Rotation paths and how fast each direction turns (degrees a step):
Each turn is a multiple of 5 degrees from 10 to 175, or 0.
Each row of a path follows its step; steps can be skipped.
Rotation 1:
step 0: [  6.2 -19.2  38.7  -3.6   6.7 -35.6 -23.1 -23.1 -44.2 -29.9 -18.5 -23.5
  14.4 -34.0 -23.1   6.5 -11.7  17.0  -7.2  17.7 -32.2  33.2  20.1  21.3
 -16.3 -32.0 -50.0  -9.5   5.2 -32.5  46.4  24.1 -23.2  18.0 -30.8  36.5
 -24.0  -6.1 -19.8]
step 1: [-24.2   3.6  -7.4  -9.2 -38.2  27.9 -14.0 -13.1  48.1 -29.7  19.0 -13.9
  -6.0 -33.0 -32.3  31.4  -2.6   2.5  11.3 -28.3  40.1 -39.0   4.1  -7.0
  12.9  35.6  -3.5 -40.7  -1.5  29.9   3.4 -30.6 -27.9   1.7 -32.5 -12.0
 -43.1  40.5  21.2]
step 3: [-51.8 -16.1  -9.1 -19.6 -23.5  -1.5 -59.7 -24.8  22.4 -37.1  36.3 -15.8
  -1.6  16.8 -15.0  11.7 -10.1  -9.7  48.3  21.9 -21.9 -27.6  -0.8  -1.0
  -6.4 -13.9 -27.0   5.1 -30.2  22.6  26.1  -5.7 -10.3 -30.8 -47.5   7.8
 -43.7   1.1 -26.5]
step 4: [ 46.3  17.3  31.8  55.3   7.0  23.8  -7.6 -19.5  -1.5  -9.5 -62.1 -30.3
   8.7 -16.2  -2.2   5.1  41.8  -9.9 -14.5 -12.3   7.4 -31.0   8.6  -5.5
  -6.9  36.6 -22.1 -52.8  -1.2 -15.5  -4.7  13.7  37.8   9.1 -30.1  -4.2
 -35.6  21.1  11.5]
step 5: [  0.3 -17.4 -52.7 -37.0 -33.2  27.9 -29.7 -20.9  13.8 -26.7  46.6   3.8
  11.5  36.6  38.0  35.6  31.2   7.4   0.1  10.2 -28.7  -6.2 -14.9  16.0
 -16.9  24.1 -32.5 -26.4 -41.2 -11.4 -10.0   3.8 -29.5 -23.5  28.9 -12.1
  -7.9 -13.1 -29.4]
step 6: [-21.0  44.4  35.8  59.5  -2.0 -23.5 -31.3   0.1   7.7 -25.6 -43.1 -27.0
 -10.8   9.0   4.1   9.5  19.6 -26.0  -3.9  25.6  -9.0 -18.5   8.4  24.6
 -30.4 -19.4 -24.9  25.2 -37.5  -5.0  19.1  34.6  24.8  -6.9 -14.1  34.2
 -31.4 -12.5  40.9]
step 7: [ 12.4 -12.0  30.2   4.4 -31.6  67.5  14.9   9.2  -3.3   4.7  42.1  -4.7
  -3.9  20.2  -4.7  25.3   0.5  -1.2   5.8  -6.0  -1.8 -28.6  -5.2  40.0
   7.2  20.8 -25.1 -49.3 -15.4 -14.1 -25.9  19.4  -4.9 -23.5  12.4   0.4
 -19.6  66.6 -48.7]
step 8: [ -5.6  31.6 -16.6  35.9  17.0  -0.6 -37.8 -21.1 -19.7 -39.5 -23.8 -14.9
  18.5 -21.0  41.7  30.4  13.3  54.4 -37.9 -20.4  -0.6  12.5 -12.4  28.0
  -2.6  18.3  -7.4  22.1 -50.4  -5.8   3.2  16.7 -15.0 -22.9  35.1  27.7
   5.9 -19.2  41.5]
step 9: [-18.1 -13.9  48.8  -9.7 -40.2  -7.3   6.8   7.6 -11.3 -33.1  51.2 -13.4
 -29.1  39.0 -30.4  60.0 -16.2 -53.0 -18.6 -15.2   9.5 -28.0  29.4  10.3
 -14.2 -30.3 -19.8   4.9 -27.9 -21.8  10.4  12.3   5.8  -4.3   0.5  18.2
   8.2  23.7 -12.0]
step 10: [-28.1  25.4  28.9  20.9  31.9  27.5  -1.8   1.4  11.1   4.9  -4.5 -45.9
  11.1 -49.0  15.4 -14.0 -10.4  32.2 -24.8 -43.1 -28.9   9.4  -4.6  38.4
  46.6  34.9  10.4 -27.2 -39.0 -11.7 -15.2  42.8 -11.3  -7.7 -32.4   6.7
  -5.1  20.7  11.9]
Directions:
[ 16.7   4.8  -6.1 -15.6  -6.9  -3.2   4.1 -10.9  -5.5   6.9  -5.0   8.8
  -6.6  -7.1   6.7  17.1  13.0   3.8   0.1  -7.4   5.8  -8.3  -2.5  -0.7
  13.3   8.2  -9.6   6.4  -5.7   4.2  -1.8 -13.6  -1.1   2.9   9.6   0.7
   2.1  -3.4  11.9] -> 110
[ -3.3   0.0   0.0   2.1  -3.2   3.6  16.8  -0.2  12.8  -8.1  -5.8  -7.9
  -7.2  -2.3  20.7  -8.9   4.3   2.2  -7.4  -9.7   0.6  -4.9  -2.7   1.9
   0.0 -10.1  -1.0  10.9   1.8   4.9   8.5 -11.7 -11.7 -18.8  -8.5 -10.5
  -4.0   2.7  -5.4] -> 175
[ -1.2  -8.3 -14.2  16.5   6.8  -9.5  -3.6 -12.3  -6.7  -4.8   3.6  11.6
  -1.3   5.5   0.0  -2.5  -5.3   5.2   1.6   9.4  -2.9  -4.6   2.3  -2.6
   4.5 -18.4  -6.1   2.1 -14.3 -10.8   6.4  -4.2 -15.9  -0.3   7.3  -1.4
   5.8 -13.9   0.8] -> 125
[ -1.8   3.2  11.5  12.9  -8.6   0.0   5.5  -2.9  -4.1   7.9  11.9  -9.3
   1.6  -2.6  -5.7   1.5  -5.0   5.7   5.1 -13.0  -9.1   0.8  -9.3  12.7
 -14.8  -2.7  -5.1   8.3   8.9  -3.0  -2.9  -3.6  -9.2  -1.9  20.3   4.2
   9.2   5.9  13.3] -> 35
[ -0.1 -13.3  -7.4  -7.3  -6.0  -3.3  -0.5  -4.7   4.3   1.8  -4.5  -5.9
   1.3 -16.7 -14.0 -13.0   6.1   1.8   9.6   8.4   8.8   4.5  -0.8   0.2
 -13.0   4.3 -10.2  -5.6  15.1  -1.7  11.6 -11.4  -8.9   8.9  -2.6  -5.4
 -11.8  -8.2   2.9] -> 20
[  8.9   6.9 -13.5   2.9  -9.1   9.5   3.9  -9.8   1.3  -6.4   1.3   4.9
 -10.0 -12.4  -4.4   3.4  -6.3  -9.6   8.1  -3.6  -6.9  -0.1   1.0  -1.4
   5.0   4.5  13.2   6.0  11.6 -10.4  16.3  21.2   3.2 -10.4   4.8   2.0
  -2.8  -4.8  -1.8] -> 0
